(in the rows, 128 means zero)
A state moves one step at a time under one of 7 hidden systems, and each row is a state written as 20 numbers. Each run below is a few steps of one system.
trace 1, J_814:
[[169  87 109 110 127 185 120  78 143 121 145 146 125  72 154 166 172 150
  134 130]
 [ 87 125 157 174 113  95  76 144  96 144 122  84 124 139 147 121 161 173
   90 112]
 [110 201 117 121 147 154 142 139 115 148 110 117 108 162  97  62  87 101
  135 138]
 [123 102 123  90 130 105 149 136 144  72 126 163 125  85  90 168 121  63
  159 143]
 [143  70 130 180 123 129 165 112 164 150 145 169 154 145 166 157 156 168
  107 142]
 [144 125 127  90 150 141  79 141  86 162 134  93 151 144 145  90 103 169
  106  68]
 [131 198 126 112  81  93 125 121 126  94 114  74  93 144 127 140 103 114
  172 150]
 [118 127 121 138 145 182 142 100 161 116 134 170  89  67 114 135 172 101
  133 172]
 [ 77  69 149 160 152  93 115 178 113 132 120 142 161 131 119 130 153 136
   78 107]
 [155 154 109 123 128 128 166 137 120 163 118 126 167 206 118  91  68 139
  138 107]]
trace 2, J_256, 10 rows:
[[ 66 155 150 153 132 167 157 140 130  60  97 107 107 110 115 118 127 143
  142 168]
 [115 114 107 190 116 129 133 108 105 175 107 141 160 141 150 167 196 124
   87 130]
 [160 112  83  60 163 134  96 147 124 171 130 149 144 118  90  97 122 102
  118  89]
 [139 138 181  93 109  80 131 134 109  67 146 105 123 139 135 153  68 101
  155 125]
 [105 107 131 181 124 127 175 120 182 119 160 158  89 123 132 140 140 175
  144 180]
 [115 122 104 144 120 159  77 139 125 145  91  84 143 112 154  89 169 184
   98  97]
 [175 181 127 105 129 148 133  95  98 164 117 134 151 170 134 109 101  59
  123 112]
 [ 84 125 137 101 154 128 154 153 119  68 124 148 111 102  66 152 119  81
  143 158]
 [114  73 138 170 105  60 119 139 127 133 152 129 137 136 151 184 161 163
  109 129]
 [174 115  92  97 142 147 114 133 168 175 152 135 123 137 143  73 103 186
  138 100]]
trace 3, J_441, 10 rows:
[[126 102 168 101 164 110  79 138 114 152 168 154 115 100 145  87  96  88
  117  77]
 [124 131 124 121 120  76 152 164 192 110 117 116 127 125 220 138 112 121
  113 135]
 [127 149  54 136 120 162 152 117 168 136 117 124 104 115 117 155 185 170
  132 181]
 [125 140 144 123 126 176  94 117  55 100 110  82 144 139  66 131 146 166
  125 122]
 [101 134 169 159 127 111 135 133 100 132 133 153 139 151  98  66  67  75
  150  96]
 [161  76 143 103 162 104 158 144 179 127 145 188 153 125 159 148 115  90
  106 123]
 [153 132  78 132  94  96 125 105 140 158 139 104 120 130 192 193 166 159
  125 138]
 [108 162 102 108 124 163  73 126 117 123 132  82  73  86  94  98 145 173
  151 136]
 [ 95 155 193 144 139 148 133 157 119  67  83 104 144 146 105  85 106 111
  113 138]
 [113 110 118 168 149 133 197 128 130 165 126 193 165 163 113 127 117  82
  119 132]]
trace 4, J_736 (10 x 20):
[[125 151 123  99 174 185 200 128 149 113 129 155 122 125 154 115  80 109
  133 152]
 [108  84 195 165 134 135 127 125 109  91 110 162 163 116  91 118 142  68
  112 118]
 [164 103  85 120 102  88  75 118 134 169 138 139 127 123  79 150 186 127
  132 120]
 [122 149  90  89 122  67 139 162 139 133 138  91 116 142 190 151  86 156
  136 114]
 [ 94 131 155 177 130 178 171 124 153  93 125 122 114 122 155  95 103 184
  144 146]
 [134 140 167 115 165 192  86 116  94 122 105 126 127 111  91 115 173 100
   80 142]
 [166 148 114 110  96  92 116  99  82 153 138 130 146 154  92 160 114  66
  158 108]
 [133  97  88 110 137  85 177 151 196 133 157 172 120 124 150 139  93 128
  154 138]
 [ 81  87 171 176 135 107 120 174 145  98 107 116 144 127 161 113 145 168
   84 122]
 [136 150  94 141 105 177  77  99  97 148 106  84 126 123 100 111 178 178
  124 123]]
trace 5, J_284:
[[114 141 150 153 112  97  72 142  90 153 102 107 154 152 102  64 117  90
  119  73]
 [166  85 181 101 139  98 128 152 142  99 116 134 185 149 168 131  98 106
   96  96]
 [143  73 103 112 148 135 169 129 176 130 165 161 126 110 173 177 135 175
  124 146]
 [116 167  67 118 121 152 131 106 134 149 161 109  68 113 117 130 125 186
  167 157]
 [118 206 148 137 113 144 124 113 101 117 103 105 108 155  80  95 111  81
  146 152]
 [ 95 111 177 151 142 129 120 144  96  94  77 141 174 124 113 125 152  58
   87 117]
 [126  51 112 148 116  87 106 148 133 144 129 140 172 118 158 148 157 157
  106  83]
 [176 113 102  92 125 105 122 129 159 162 178 132 111 141 152 112  81 183
  153 105]
 [157 185 144  81 146 160 163 113 149  98 149 114  78 133 137 142  93 126
  147 184]
 [ 73 163 115 172 133 166 161 119 116 112  95 133 112 111 112 148 172  96
  118 180]]
trace 6, J_814, 10 rows:
[[166 140 101  89 130 142 107 139 151 144 148 119 106 149  55  82 109 186
  153 135]
 [144 127 201  99 132 135 127 121 112  50 149 104 109 127  99 174 118 145
  130 169]
 [ 84 130 152 179 145 179 177  97  98 122 130 139 136 118 192 149 122 121
  117 134]
 [ 94 114  96 146 115 115 105 145 115 151  91 130 162 101 157  75 119  85
  138  59]
 [180 154 106 121  91  71 111 139 188 148 102 126 132 164 104 107 142  94
  128 143]
 [168 122 119  69 167 142 118 124 135 145 172 143  90 126  99 176 152 147
  103 173]
 [ 72 100 132 146 140 127 149 143  88 103 159 102 118 128 128 167 110 213
  136 133]
 [114 140 149 163 113 191 144 106 116  98  97 117 154 130 123  60  88 140
  160 104]
 [152 135 175 122 109 109  99 112 130 102  92 135 147 109 143 121 138  26
  118 113]
 [130 138  89 140 141  86 145 133 163 191 142 160 110 141 179 162 160  93
   97 152]]
trace 7, J_441, 10 rows:
[[124 170 104 137 132 171 171 126 103 126 113  86 143 184 117 129 105 199
  132 153]
 [118 117 135 124 132 180 161  87  85 103 148 155 136 111  76 125  88 109
  182 116]
 [148  72 182 149 103  93 103 115 127 105 124 156 168 112 145 127 130  69
  127  85]
 [158 140  98 126 118  77  99 139 174 196 127 138 115 137 172 109 151  97
  103 121]
 [128 168  95  57 157 132 120 162 135 119 130  82  86 122 142 163 140 171
  103 167]
 [ 62 150 138 172 115 145 157 130 104  81 125  97 101 131  98 140 123 171
  154 166]
 [123  78 161 173 139 180 139 113 123 124 122 170 169 133  78  78 123 136
  132 106]
 [184 114 135 110 120 116 139 111 112 154 117 143 190 163 169 126  94  83
  119  76]
 [140 141  79  80 119  82 113 125 147 146 156 140  89  89 157 167 128  78
  152 131]
 [104 128 144 124 118  96  82 160 154  87 127  89  84  98 124 155 183 161
  106 167]]
trace 8, J_688, 10 rows:
[[135 126 189 154 132 159 119  98 173 111 163 147  71 100 128  91 130 144
  140 165]
 [110 173 101 162 136 193 157  88 117 157 102 131 123 117 170 133 170 101
  108 151]
 [106 127  51 115 122 119 145 158 114 128  67 124 186 124 136 133 127  97
  130  88]
 [143 107 139  87 124  64  91 182 145 101 122 113 135 148  62 119 121 131
  125 122]
 [162 133 195 133 125 100 106 102 121 137 191 123  86 162 112 159 130 153
  118 166]
 [108 123 132 158 146 166 170  86 101 160 172 148 118 124 198 142  97 148
  137 117]
 [ 99 113 100 127 134 181 149 143 153  87  84 131 156  77 154  78 110 127
  148  98]
 [142 146 107 121 109 128  90 142 170 107  75 119 127 114  62  98 182 102
  123 151]
 [143 159 118 124 125  72 102 127  95 176 139 115 119 173 109 177 165 103
   91 148]
 [116  98 143 122 138  81 161 139  95 135 174 132 150 162 170 165  64 141
  133  96]]
trace 9, J_284 (10 x 20):
[[ 91 116 140 168 152 151  88 116  84 179 148 157 111 115  72  85 149 117
  115 111]
 [158 143 170 119  95  99  67 129 107 113 101  68 153 144 171 115 132 125
  106  92]
 [155  95 126 136 137 117 182 134 192 145 123 184 164 143 169 113 103  94
  123 119]
 [110 100  87  76 146 157 133 147 144  85 148 118  99  64 133 158 127 181
  153 140]
 [133 176  97 152  97  98 140 113 125 156 142 113  97 175  74 151 140 143
  149 177]
 [ 92 162 168 124 172 166 109 128  64 144 127 131 122 124 109  81 107  79
  106 107]
 [130 109 170 165  90 109 123 121 123  81  81  98 182 138 172 155 152 122
  105 117]
 [144  60  93 142 139 127 133 135 185 168 143 188 148 115 126  90 129 146
  131  99]
 [161 145 100  45 124 119  98 132 136 107 150  85  90 102 137 148 108 167
  154 135]
 [120 187 130 146 128 111 183 118 137 145 138 145 100 172 118 148 111  81
  130 188]]
trace 10, J_712 (10 x 20):
[[128 126  66 161 110 145 168 112 137 160  97 132 174 132 204 135 137 128
  126 101]
 [182 141 151  94 137 104  65 118 131 171 150 111 104 139 147 143 171 122
   80 138]
 [131 150 141 131  89  92 137 136 158  69 134 101  92 142  84 150 121 158
  167 180]
 [ 74 110  98 134 168 150 153 149 117 159 159 167 106 116  84  80  86 148
  154 113]
 [111 125 148 137 130 151 115 118  45 118  97 106 187 137 137 132 121 100
  109  76]
 [203  93 127 129 105 141 142  85 183 123 123 164 159 123 155 155 163 107
  127 133]
 [108 148 151 105 149 103  98 164 177 106 131 108  67  89 167 119 146 130
  100 164]
 [ 86 172  76 160 103  92 170 145 116 152 123 101 120 175 126 132  99 160
  157 139]
 [156 117 128  98 164 156 106 116  72 172 158 145 141 160  58 120 117 138
  117 106]
 [142 105 175 126 100 161 115 102 119  39 105 114 154  91 107 140 136 117
  151 124]]
trace 11, J_736:
[[ 92 167  83 131 121  76  98 135  75 182 130 106 112 135 124 152 144  93
  119 112]
 [108 153  86 122 123 113 176 158 162 128 137 128 110 154 100  89  64 156
  181 138]
 [133  89 192 105 168 164 133 160 145  62 120 129 146 124 108 115 115 166
  100 142]
 [177 102 154 145 105 156  84  69  78 142 135 119 159 129 125 151 170 137
  111  98]
 [159 162  68  99 116 111 126 105 148 177 134 137 113 114 187 134 126  76
  142 115]
 [ 68 150 141 164 117  85 178 162 166  90 115 132 108 130 156 125 102  96
  142 160]
 [ 88 102 135 155 149 157 123 149 123 116 127 137 119 128  51 133 176 179
  105 164]
 [150 127 109  75 148 135  82 136  57 157 137  98 154 151  98 123 114 148
  116  81]
 [184 136 128 109  94 128 148  94 157 118 143 131 136 135 166  99  65 122
  183 101]
 [133 113 179 139 141 135 149 127 189  87 122 151 114  98 179 145 158 100
   96 170]]
trace 12, J_712, 10 rows:
[[103 157 162 103 142 139 171 151 119  43  89  98 140 129 149 156 103 104
  122 156]
 [126 100  53 140 143 165 166 117 151 177 142 155 139 120 164 137 143 188
  129 125]
 [136 145 162 122 113 100  36 133  95 144 122  78 116 128 126 109 160 131
   96 103]
 [160 143 130 143  80  96 167 101 166  99 134 148 124 154  93 134  99 101
  185 158]
 [ 81 110 143  95 208 157 142 164 115 133 161 160  98 100 114 119 109 120
  101 137]
 [ 97 122 102 161  99 137 142 132  91 103  73  85 190 139 156 148 137 156
  124 100]
 [204 111 112 113 120 130  90  93 167 188 145 157 128 129 136  98 148 118
  121 110]
 [113 172 194 109 120  99 109 138 129  66 130  89  80 117 136 148 124 102
  122 169]
 [ 87 111  71 167 131 124 202 141 146 150 144 164 126 144 108 146 109 164
  158 147]
 [117 119 135 101 168 148  74 153  71 158 117 109 153 132 100  94 138 133
   80  84]]
trace 13, J_688:
[[132 158 130  97 175 140 111 147  83 180 138  93 127 170 151 139 130 162
   68 127]
 [149 109 109 123  80  99 160 106 146  89 137 121 148 121 178 159  84 143
  190 106]
 [ 71 108 127 135 166 138 112 167 149 131 148 151  85  90  79  77 128 153
  129 141]
 [147 176 184 160  99 154 105  87 103 100  88  88 135 138 140 138 164  96
  108 151]
 [139 117  55 120 138 124 163 115 121 195 143 182 154 143 110 141 119  90
  140 107]
 [116 116 147  67 161 107 104 191 122  84 112  85 135 118 158 137 106 152
   94 114]
 [164  99 153 178  75 104 135  95 183 106 149 148 120 138  98 133 141 153
  164 157]
 [ 91 169 120 142 172 166 121 127  87 193 150 119  88 140 135  99 128 150
  102 137]
 [131 144 119 119  91 139 158 103 109  76  90 108 167 110 176 154 102  86
  165 104]
 [109  78 100 114 160 123 120 168 159 131 129 177 129 104  52 103 141 116
  126 125]]
trace 14, J_256, 10 rows:
[[113  88  96 103 184 145 129 164 138 155 140 142 133 116 137 158 169 179
   70 139]
 [188 113 163  79 133 145  85  95  90 134 154 109 148 123 164 130 104 139
  125  80]
 [135 139 162 145 112 148 148  87 142  98 154 158 100 112  92  90  83  95
  189 135]
 [ 63 121 121 199  92 101 129 156 143  93  83 112 136 123 108 118 161 144
  137 142]
 [150 140  66 130 129 107 135 144 141 198 106 126 159 178 152 135 154 137
   89 123]
 [152 156 111  26 178 153 120 145 111 115 131 111 118 114 130 139  96 107
  120 127]
 [121 116 206 139 125 116 132  96 107  85 174 140  99 108 146 181 121 103
  135 153]
 [102  72 140 196 125 133 114 128 159 149 150 165 122 116 100  83 148 174
  135 120]
 [142 144  97 133  94 131 109 137 116 140  79  84 183 166 130  77 107 159
  135  77]
 [147 192  79  91 128 139 183 116 134 124 110 133 125 144 128 157 109  76
  152 163]]

Which system made each of these runs?
trace 15 (2 x 20):
[[137 116 129 191  86 141  86 105 142 146 110 127 131 127  77  66 167 148
  141 115]
 [108 182  81 133 112 100 130 154  97 158  89  98 152 173 107  88  99 109
  137 102]]
 => J_256
trace 16:
[[134 167 151 112 112  79 144 154 158 101 127  82 110 163 191 131  80 152
  130 144]
 [125 152 132 137 161 202 167 108 153 127 135 136  95 124 157 137 152 166
  101 187]]
 => J_256
trace 17 (2 x 20):
[[132  77 121  75 179 107 119 158 120 141 182 161 118 116 104 175 130 148
  105 131]
 [117 116 126 147 113 126 167 137 124 106 148  98 142 168 145 139  87 230
  149 129]]
 => J_814
trace 18 (2 x 20):
[[104 105 151 151 144 164 180 120 138  83 102 176 156 100 130 140 134  62
  125 141]
 [106  83 127 155 119  89  77 131 111 148 138 155 125  96  74 141 183  97
  123 113]]
 => J_736
trace 19, 2 rows:
[[135  88 155 122 159 135  76 140 103 169 143 154 152 126  90  70 123 114
  105  74]
 [150 156 155 104 111  53 149 155 146 110 138 107 127 187 152 145  73 121
  136 138]]
 => J_814
trace 20 (2 x 20):
[[105 114 208 176 139 142 156 141 125  87 124 122 144 164 133 120 110 169
  104 147]
 [136 105  73 159 121 193 151  94 109 155 123 139 167 139 100 136 156 184
  139 124]]
 => J_256
trace 21 (2 x 20):
[[152 140 162 186 127 171 141 102 153 148  97 150 153 171 109  87 159 118
  100 151]
 [157 178  53  78 140 160 145 121 105 167 111 101 146 158 137 140 120 135
  126 123]]
 => J_688
trace 22, 2 rows:
[[102 114 122 161 140 139 125 119  80 179 155 110 135 148 177 139 128 197
  104 100]
 [175 122 172 168  85 114  79  98 129 138 115 117 153 168  77 107 169 129
  113 128]]
 => J_712
trace 23:
[[145 113 138 122 136 154 132  91 149 123 137 189 116  74 116 130 141  46
  146 133]
 [109  74 142 153 133  59 121 165 159 152 144 150 139 134 169 151 155 141
   85 119]]
 => J_814
trace 24 (2 x 20):
[[122 116  59  95 129 134 174 126 153 120 162 146 105  96 140 150  88 158
  187 130]
 [131 135 146 137  92 115  93 123 170  88 104  94 109  77 205 131 159 120
  127 133]]
 => J_256
trace 25 (2 x 20):
[[152 117 104 101 114  85  65 112 133 175 169 130  93  93 155 138 149 114
  133 101]
 [114 178 144 115 128  78 144 160 160 128 138 108  91 151 181 104  71 111
  136 139]]
 => J_284
trace 26:
[[ 99 155 128 151  98 118 127 132 142  69  77 113 123  97 111 151 175  73
  130 166]
 [124 124 116 149 141  71 104 151 127 194 142 143 119 164 112 152 176 125
   79 144]]
 => J_256
trace 27 (2 x 20):
[[103 105 136  93 141 116  94 160 142  83 106 110 126  60 181 145 151 108
  104 115]
 [136 135  89 148  88  68 156 137 173 156 130 116 135 158 198 129 101 149
  148 116]]
 => J_712
trace 28, 2 rows:
[[159 113 109 111 112 131 105 120  99 125  78 112 196 127 154 150 157  86
  102  85]
 [163  97 104  91 129  58 116 170 184 156 139 154 135 148 112 110 110 127
  126 111]]
 => J_688
trace 29 (2 x 20):
[[147 112 155 128 131  88  87 155 182 161 164 129  89 140 157  85 119 175
  110 124]
 [132 162 162 128 141 185 140 128 117 113 114  88 134 162 147  74  84 177
  126 121]]
 => J_256
trace 30, 2 rows:
[[119 125 211 113 167 122 125 168 125 105 140 126 129 161 115  80  75 131
  102 122]
 [139 150 121  94 134 138 198 124 125  90 107 126 161 140 187 163  79  86
  136 132]]
 => J_814
trace 31:
[[162 112  93  69 140 119 137 159 160  97  79 142 173 119 108 142 142  80
  117 124]
 [ 98  92  86 110 143  73 151 143 106 143 172 152 119 110 126 205 127 116
  142 125]]
 => J_284
trace 32:
[[169 102 156  81 146 120  98  96 105 144 175 151 123 102 154 171 129  82
  118 106]
 [ 96 136 126 144 102  65  88 147 147 134 133  97  93  94 206 127 139 125
  123 114]]
 => J_441
trace 33 (2 x 20):
[[125 104 144 152 125  81 175 126 156 133 188 153 104 160 145 167  99 168
  145 158]
 [109 103 129 150 174 160 136 159 136 163 106 138 159 148 159  99 148 169
   65 118]]
 => J_736
trace 34, 2 rows:
[[208 133 180 108  85 105  99  98 158  92 138  97 124 142 162 150 131 139
  130 141]
 [102 183 126 152 138 159 106  99 128 165 133 126  70  98 159 111 164  88
  111 156]]
 => J_441
trace 35:
[[ 88 155  87 164 122 160 169 130 171 143 114 138 110 110 163  67 104 138
  157 129]
 [157 106 104  86 137 183 150 131 138  76  77 130 183 115 100 154 152 125
  118 133]]
 => J_441
trace 36 (2 x 20):
[[120 165 177 133 141 127 152 153 100 104  91 116 166 192  97  99  89  95
  110 131]
 [186 112 112  68 140 162 153 104 113 113 154 143 143 144  68 170 111 146
  153 141]]
 => J_688
